One turn sends every row of this set to another row. A few are shown first. Where does it send the rows asked after them?
J222: [  3.9  -0.1   2.8 -26.8   7.1   9.3  31.5  16.5  13.7  13.0   6.5  11.3
  14.1  20.8 -14.8  -6.3  -4.4  15.9   5.4   1.6 -20.0  25.4 -34.3]
J612: [-15.5   1.2  -7.1 -22.7  38.4  -4.7   9.4  -6.8  -3.1  18.3  -7.8   8.0
  24.4  34.9  16.4  23.6   7.8  10.1 -15.0   6.9  15.1  33.5 -32.6]
J175: [-15.1   5.1 -16.4   2.0   9.9  -7.7  19.3  -1.1  13.5  21.1  17.2  -5.5
  32.0  15.6   6.0 -12.1   8.0   2.5 -10.9  18.9  -8.7 -10.5  15.8]
J220: [-21.9   9.6 -20.5  -1.5   1.4 -14.8  14.4   2.6  12.8  19.7  12.2   0.3
  26.1  15.1   3.4 -15.9  17.7  -4.2 -12.3  17.5  -7.8   0.5  12.7]
J381: [  3.2  -1.7   6.6 -32.3   7.8  13.4  31.3  14.7  19.4  11.6  -2.1   3.1
   5.9  27.2 -20.1  -6.1  -5.4  12.7  -6.5   5.2 -12.0  33.8 -25.0]
J147: [  0.7  19.0   4.2   5.8  28.2  17.4   9.9  -1.9  12.6   6.6  -4.7   2.1
   9.7  31.8  -0.6 -19.4 -17.0  31.0  -4.2 -11.1  -6.0   8.8 -17.7]
J404: [  8.8  30.4  -7.3 -24.4  14.6 -25.4   9.0   2.3  -7.7  13.9  -5.8  -4.2
  13.5  -7.2   6.8  -6.6 -35.4   8.5 -10.0  14.5  -4.9  11.5  -6.3]
J271: [-19.4   5.8 -13.0 -26.2  37.4  -5.0  10.2  -1.8   1.2  20.5  -6.9  15.2
  34.6  33.2  15.1  17.5   7.9  17.5 -28.6   4.5  16.7  22.8 -29.4]
J397: [ -9.0  28.0 -28.5 -35.5  11.5 -15.8   7.2  -0.2  -1.4  29.1  -4.9 -22.7
  19.7  -4.4   3.4  12.8 -13.8   4.0   0.4   5.9 -21.4  19.0  -4.7]
J778: [  1.6  15.8 -10.6  -9.2  11.2 -22.6   7.4   6.7   0.1   3.9 -12.3 -12.2
   0.9  -2.4   4.2  22.3 -10.5   4.1   7.4  14.1   6.5   1.4  -4.1]
J693: [  2.4  25.8 -11.2 -29.8  22.5  22.4  19.8  -4.7  15.1   1.9 -12.3 -19.2
  15.3  38.5 -20.1  -8.8   1.4 -10.1  10.0 -13.3  -2.0  22.5  -8.5]
J798: [-11.7   6.1 -12.8 -51.1  23.3  -4.1  26.2  12.9   9.9   8.7   4.4  14.2
  39.2  22.6   1.7   0.9   7.1  -5.3 -11.3  12.5  15.1  21.4 -38.6]
J650: [ -7.6  12.8   0.0 -41.9  15.9   8.4  30.4  -5.4  12.1  23.2   6.4   4.8
  11.2  47.6  -5.1  16.7 -11.7  -4.3  -2.3  -0.8  22.1  32.1 -10.3]
J180: [-19.4   0.9  -8.9 -20.0  38.8  -6.3  19.3 -12.3  -1.4  14.5  -5.3   7.8
  29.7  35.5  20.3  22.6  17.7  19.2 -15.4   6.1   5.9  23.7 -25.0]
J786: [-22.2  13.1 -18.6 -24.7  17.3  -4.8  12.3 -18.9   9.3  27.7  14.0 -21.2
  33.1  12.6   3.5  -3.7  -2.0  -9.4 -19.6  17.4 -13.3  17.6  17.7]
J849: [-10.4   0.7  -2.1   0.6  18.1 -11.1  11.4 -12.0  11.7   4.1   5.0 -10.3
  15.6  14.2   4.8   5.1   2.6 -10.6 -12.3  24.6  13.5  -0.8  16.9]
J42: [ -3.2   4.2  -6.7   2.6  19.2 -12.4  24.3  -7.7   8.0   5.4   3.4  -9.2
  22.3  15.0  -0.3   7.8   0.0  -7.9  -7.2  19.6   6.5 -10.7  22.8]
J708: [ -7.7   9.5 -13.6 -39.6  18.3  -8.7  26.9  18.4   6.3  11.3   3.9  21.3
  36.6  26.4  -1.0  -9.2   5.5 -12.1  -1.9   8.4  15.5  24.5 -40.5]
J583: [ -9.7  24.8 -24.1 -32.2  17.3 -22.3  18.5  -4.6  -5.9  25.6  -1.3 -20.8
  23.6   1.0  10.2  12.3 -15.9  14.2   0.6  12.5 -25.5  18.9  -1.5]
J740: [ -3.1  13.1 -21.2  -2.5  42.6   8.0  13.6  -4.1   2.1  -4.8 -28.7 -13.2
  31.0  23.2  -2.0   2.5  24.0   5.9  -2.5  -9.2  -9.8  11.4 -21.1]
J997: [ -5.1  14.3 -17.0 -12.5  44.3   8.2  -1.2  -6.3   0.3  -0.6 -26.5 -16.1
  26.6  26.6   1.3  -2.5  19.9   4.2  -2.3  -6.1  -8.1  22.8 -29.5]
J264: [ -9.4  22.9  -4.5   3.0  28.1  19.7   5.5   0.8  16.1   6.8 -17.1  -6.3
   9.6  37.4  -7.5 -17.9 -14.6  25.3  -7.8 -14.0  -4.3  18.8 -12.8]
J774: [ -0.3  24.7  -6.5 -28.4  19.1  17.8  26.8   3.7  19.1  -8.2 -17.3 -15.3
   9.8  34.3 -24.8 -16.5  -6.9  -1.0   8.0  -9.4  -4.3  22.3  -9.6]
J633: [-23.3  30.2 -23.5 -17.3  43.4   1.4  -0.2  -0.9   6.8   5.3 -10.9   4.1
  43.7  31.5  12.0 -10.5  -1.4   6.6 -13.9  -7.1  23.1   5.8 -26.8]
J950: [-19.2  22.5 -18.1 -30.3  14.8 -18.8  13.3  -6.0   2.3  24.7  18.0 -13.8
  32.7   8.9  14.7 -15.0 -11.1  16.2  -5.1  17.7 -26.5   6.5   0.7]
J131: [  6.1  29.0 -11.7 -29.3  23.2  17.4  37.3  -3.9  12.5   0.0 -16.8 -16.6
  16.4  31.0 -21.4  -2.3 -10.8  -7.2   8.9 -14.6  -2.5  20.4  -4.2]
J963: [-10.8  15.8   0.8 -46.6  20.6   1.6  40.9 -11.5   8.0  18.2   6.3   3.9
  16.4  43.2   2.2  18.6 -17.6   8.3  -5.6   0.8  12.4  30.2 -10.3]
J879: [-18.3  11.1 -21.2 -20.8  21.6  -8.8  21.3 -15.7   5.5  23.4  12.1 -21.7
  37.4  15.3   7.1  -4.2   6.8  -0.6 -14.9  20.3 -21.4   7.1  20.2]
J183: [ -9.9  16.0  -3.5 -51.4  10.7   3.5  38.3   4.4  18.0  20.1   5.1   6.8
  13.7  43.5  -3.6  10.4 -11.3   7.3  -8.7   1.7  19.6  26.9 -15.1]
J673: [  7.7   7.1 -11.1   9.8  13.0 -16.6  23.7  14.2   5.0  11.0  -1.4   0.5
  20.6  -2.5  -2.8   2.4 -15.8  -3.2  -3.4  18.5   6.1  -8.5   4.2]
J248: [  6.9  -0.1   7.9 -24.9   6.0  12.3  23.7  12.1  12.0  13.2   3.8  13.7
   9.0  32.6 -17.6 -16.0   3.0   7.6  -2.7   2.2 -13.5  27.8 -27.1]
J505: [  0.1  25.0  -1.0  -0.6  27.5  17.3   2.6  -3.4   9.0  14.4  -9.4  -0.1
  10.9  40.3   1.7 -28.7  -9.6  25.4 -11.2 -12.2  -5.0  19.0 -17.7]
J813: [-10.3  11.9 -14.9  -4.3  46.8   8.6  -0.7  -3.2   2.8  -8.0 -30.0  -6.8
  30.4  23.9  -4.7  -8.5  12.8   8.2 -12.4  -5.6  -8.3  18.2 -24.9]
J507: [-14.8  35.0 -21.1 -15.4  38.1  -2.6   6.2   1.4   1.7  12.7 -10.2   5.7
  38.1  35.0  17.8 -22.6  -6.0   4.4  -9.4  -4.0  24.5  13.8 -31.6]
J448: [  2.8  25.8 -12.5 -22.5  17.6 -26.4  18.4   8.2  -6.1  15.6  -0.4  -8.7
  20.9  -8.3   6.6   0.6 -35.4  10.1   3.6  17.2 -11.2   8.9 -10.7]
J517: [-19.6  25.5 -12.1 -35.4   6.8 -21.7   2.6  -8.2   0.9  19.2  16.9  -3.4
  22.9   9.2  10.3 -16.2  -6.3  15.3  -9.2  16.6 -28.3  11.2   0.1]
J116: [-15.5  29.9 -18.5  -6.6  43.2   3.9  13.1  -3.0   9.3   9.2  -2.4   2.5
  44.9  31.3  18.7 -22.3 -10.1   7.4 -13.6  -3.9  23.3   4.7 -23.9]
J414: [-13.4  12.1 -21.6 -40.0  21.8  -3.8  34.5  15.0   9.7  16.1  10.4  13.3
  47.9  18.4   3.9  -9.2   2.8  -6.7  -4.1   8.0   9.7  20.1 -39.7]
J439: [  3.8  18.1 -11.1  -8.7  15.5 -24.6  21.9   3.8  -4.4   6.8  -9.4  -8.6
   8.8   0.7   1.7  22.3 -22.7   6.8   9.3  12.7   2.0   0.4   2.6]
J308: [  6.1  14.6 -15.6   8.4   8.4 -18.6  21.0  12.4   4.9  15.4  -9.6   0.3
  17.8   0.4  -1.5  -6.6 -11.2 -10.4 -14.7  17.2  15.9  -0.2   4.7]

J42 -> J950
J708 -> J693
Now these:
J131 -> J116
J849 -> J517
J381 -> J813

